Here are some points, one per row:
array([ 0.43,  1.42,  0.47,  2.61, -1.00,  1.84, -1.06, -0.75,  0.54,
       -0.92, -0.51,  1.30,  1.58,  0.27,  1.40, -0.14, -0.23, -0.73,
        0.55, -0.15,  0.74,  0.39, -1.15, -0.02])
array([-1.88, -1.37,  1.72,  0.35,  1.10,  0.09, -0.71,  0.16,  0.17,
       -1.00,  0.55, -0.99,  0.80, -0.95, -1.06,  1.10,  1.73, -0.61,
       -0.42, -1.01,  0.49, -0.13,  0.01,  0.06])
array([ 0.84,  1.31,  1.60,  0.19, -0.20,  0.89,  0.86, -0.35, -0.40,
        0.77,  0.74, -1.04, -1.44, -1.82,  0.85, -1.14,  0.58, -0.16,
        0.30, -0.03,  1.11, -1.84,  0.57,  1.44])
array([-0.84,  0.28, -0.95,  1.70,  0.01, -2.67,  0.40, -0.02, -0.89,
       -0.95, -0.01,  0.24, -0.81,  1.11, -0.91,  0.74, -0.25,  0.33,
       -0.69,  1.15,  0.88, -1.54,  0.56, -0.09])
array([ 0.20,  0.22,  1.28, -0.94, -0.77,  0.54, -1.35,  0.40, -1.86,
        1.95, -0.46,  1.26,  0.20,  0.12, -1.69,  0.00, -0.09,  1.26,
        1.43,  0.18, -0.82,  0.69,  0.45, -0.53])
array([ 1.03, -0.39,  0.33, -1.37,  0.59,  0.11, -0.43,  0.90, -0.11,
       -0.83,  0.85,  2.12, -0.04,  0.01,  0.61, -0.45, -0.68,  0.29,
       -2.77, -1.43, -1.09, -0.77,  2.11, -0.10])
array([ 0.65, -0.15, -1.23, -0.70,  2.51, -0.20,  0.68, -1.01, -1.04,
        0.53, -0.01, -0.82,  0.91,  0.46,  0.60,  0.77, -1.77, -2.80,
        0.88,  0.96,  0.13, -0.34,  0.86, -1.25])
array([ 1.21, -1.73,  0.45,  0.66, -0.91,  0.57,  1.93, -1.51,  0.50,
        0.02,  0.50, -0.35, -1.61,  0.31,  0.30,  0.75, -0.41,  1.21,
       -0.18, -0.02, -1.60,  0.35, -0.61, -0.90])
array([ 1.54,  0.84, -1.35, -1.18, -0.27, -0.16, -0.40,  0.05, -0.27,
        0.20, -0.22, -0.72, -0.91, -1.86,  0.66,  2.07,  1.34,  0.37,
       -1.88, -0.28,  0.61,  0.66, -1.49, -0.96])
array([-0.06, -0.22,  0.00,  0.92,  0.36, -2.11,  2.03,  0.59,  0.48,
        0.61, -0.97,  0.56,  2.52,  0.09,  1.14, -1.71,  0.75,  0.59,
        0.32,  1.83,  0.66,  0.50, -0.34, -0.98])
array([ 0.82,  1.79, -0.10, -0.84,  1.94, -0.28,  1.33,  0.11,  1.03,
       -1.07,  1.15, -0.38,  0.25,  0.54, -0.54, -1.10, -0.12,  1.45,
        0.16, -1.80, -1.02,  0.65, -1.72, -0.45])
array([ 0.00, -0.36, -0.52, -1.84, -0.90, -0.77, -0.69, -0.44, -1.81,
       -0.99,  1.16, -0.94, -0.40, -0.11,  2.19, -1.73,  0.36,  1.43,
        1.70, -0.76, -0.57,  0.57,  0.43, -0.19])
array([ 0.44, -0.28, -0.37, -1.27, -1.05,  0.78, -1.15,  0.09,  0.93,
       -0.08,  1.12, -1.47,  0.36,  0.78, -1.24, -1.75, -0.70,  0.04,
       -1.42,  1.97,  0.38, -0.62, -0.17, -0.95])
array([-0.83, -1.58, -0.59,  0.17,  0.56,  0.19, -0.10, -0.16,  0.11,
       -1.35, -1.27,  0.39, -0.51, -1.99, -0.59,  0.27, -1.15, -0.34,
       -0.45,  1.51, -1.23,  1.25,  0.27,  2.71])
array([ 2.18, -0.50,  0.45,  0.06, -0.01, -0.05,  0.97,  0.48, -0.18,
        0.15, -0.74, -1.61,  0.07,  0.69, -1.03, -1.19,  0.52,  1.09,
       -1.52, -0.07,  1.15,  2.15,  2.27,  0.70])
array([-1.10,  0.47, -0.92, -0.81, -1.78, -0.66,  2.10,  1.18,  0.72,
       -0.33, -1.11, -0.20,  0.74, -0.16, -0.30,  0.98, -2.10,  0.74,
        0.53, -0.74,  1.76, -0.71,  0.20, -1.61])
array([-0.41,  0.02,  1.23, -0.28,  0.91, -0.19, -2.12, -0.34,  0.55,
        0.28, -1.53,  0.48, -0.44,  1.74, -1.10,  0.03, -0.98, -0.71,
       -0.01, -0.97, -1.06, -1.96,  0.04, -0.07])
array([-0.83,  0.32,  0.33,  0.31,  1.13,  1.31, -0.38,  2.86,  0.11,
        1.32,  1.33, -1.83, -0.32,  0.70,  0.87,  0.91, -0.07,  0.27,
       -0.57,  0.17, -1.05, -0.06, -0.04,  0.36])
array([-3.00,  2.03,  0.07, -0.03,  0.15,  0.53, -0.01, -0.77, -0.35,
        0.41, -1.63,  1.07, -0.68,  1.42,  1.28,  0.38,  0.65,  1.55,
        0.02,  0.85,  0.49,  0.94,  0.85,  0.15])
array([ 0.50,  0.24,  0.24, -0.87,  0.18, -1.05, -0.35, -0.96,  1.65,
        0.42,  1.08, -0.63,  2.45, -0.19,  0.26,  2.64, -0.05, -0.10,
        0.21,  0.06, -1.45,  0.85,  0.17,  2.08])
array([ 0.79, -0.66, -0.47, -1.01,  0.13, -0.81, -0.05,  1.45,  1.03,
       -0.38, -1.23,  0.96, -1.48,  0.97,  0.57, -0.37,  0.80, -1.53,
        1.88,  1.16,  0.98,  0.31, -0.48,  0.03])
array([-0.01, -0.92, -2.86,  1.28,  0.62,  0.14,  0.12,  0.26, -0.16,
        0.48,  0.27,  1.74, -0.14,  0.14,  0.75, -0.40,  1.83,  1.27,
        1.86,  1.09,  0.23, -1.11,  1.09, -0.28])
array([-0.29,  0.16, -1.60, -0.29, -0.68,  0.37,  0.47,  0.20, -1.18,
        0.61, -0.13,  1.10,  0.23,  1.24,  0.27, -1.01,  0.50, -2.17,
       -0.32, -0.86,  0.32,  1.05, -1.44,  0.68])
Along one direction, these points spread out more than along any other. Where along it does each point below lie, from 0 to 99? 50 is the average, and the first point above lies past it. One standard deviation of the points above along it is 16.
array([ 1.03, -0.39,  0.33, -1.37,  0.59,  0.11, -0.43,  0.90, -0.11,
       -0.83,  0.85,  2.12, -0.04,  0.01,  0.61, -0.45, -0.68,  0.29,
       -2.77, -1.43, -1.09, -0.77,  2.11, -0.10]) 28
array([-0.01, -0.92, -2.86,  1.28,  0.62,  0.14,  0.12,  0.26, -0.16,
        0.48,  0.27,  1.74, -0.14,  0.14,  0.75, -0.40,  1.83,  1.27,
        1.86,  1.09,  0.23, -1.11,  1.09, -0.28]) 80
array([ 2.18, -0.50,  0.45,  0.06, -0.01, -0.05,  0.97,  0.48, -0.18,
        0.15, -0.74, -1.61,  0.07,  0.69, -1.03, -1.19,  0.52,  1.09,
       -1.52, -0.07,  1.15,  2.15,  2.27,  0.70]) 38
array([-0.83, -1.58, -0.59,  0.17,  0.56,  0.19, -0.10, -0.16,  0.11,
       -1.35, -1.27,  0.39, -0.51, -1.99, -0.59,  0.27, -1.15, -0.34,
       -0.45,  1.51, -1.23,  1.25,  0.27,  2.71]) 43
array([ 1.54,  0.84, -1.35, -1.18, -0.27, -0.16, -0.40,  0.05, -0.27,
        0.20, -0.22, -0.72, -0.91, -1.86,  0.66,  2.07,  1.34,  0.37,
       -1.88, -0.28,  0.61,  0.66, -1.49, -0.96]) 36
array([ 0.50,  0.24,  0.24, -0.87,  0.18, -1.05, -0.35, -0.96,  1.65,
        0.42,  1.08, -0.63,  2.45, -0.19,  0.26,  2.64, -0.05, -0.10,
        0.21,  0.06, -1.45,  0.85,  0.17,  2.08]) 30
array([-0.84,  0.28, -0.95,  1.70,  0.01, -2.67,  0.40, -0.02, -0.89,
       -0.95, -0.01,  0.24, -0.81,  1.11, -0.91,  0.74, -0.25,  0.33,
       -0.69,  1.15,  0.88, -1.54,  0.56, -0.09]) 68
array([ 1.21, -1.73,  0.45,  0.66, -0.91,  0.57,  1.93, -1.51,  0.50,
        0.02,  0.50, -0.35, -1.61,  0.31,  0.30,  0.75, -0.41,  1.21,
       -0.18, -0.02, -1.60,  0.35, -0.61, -0.90]) 40
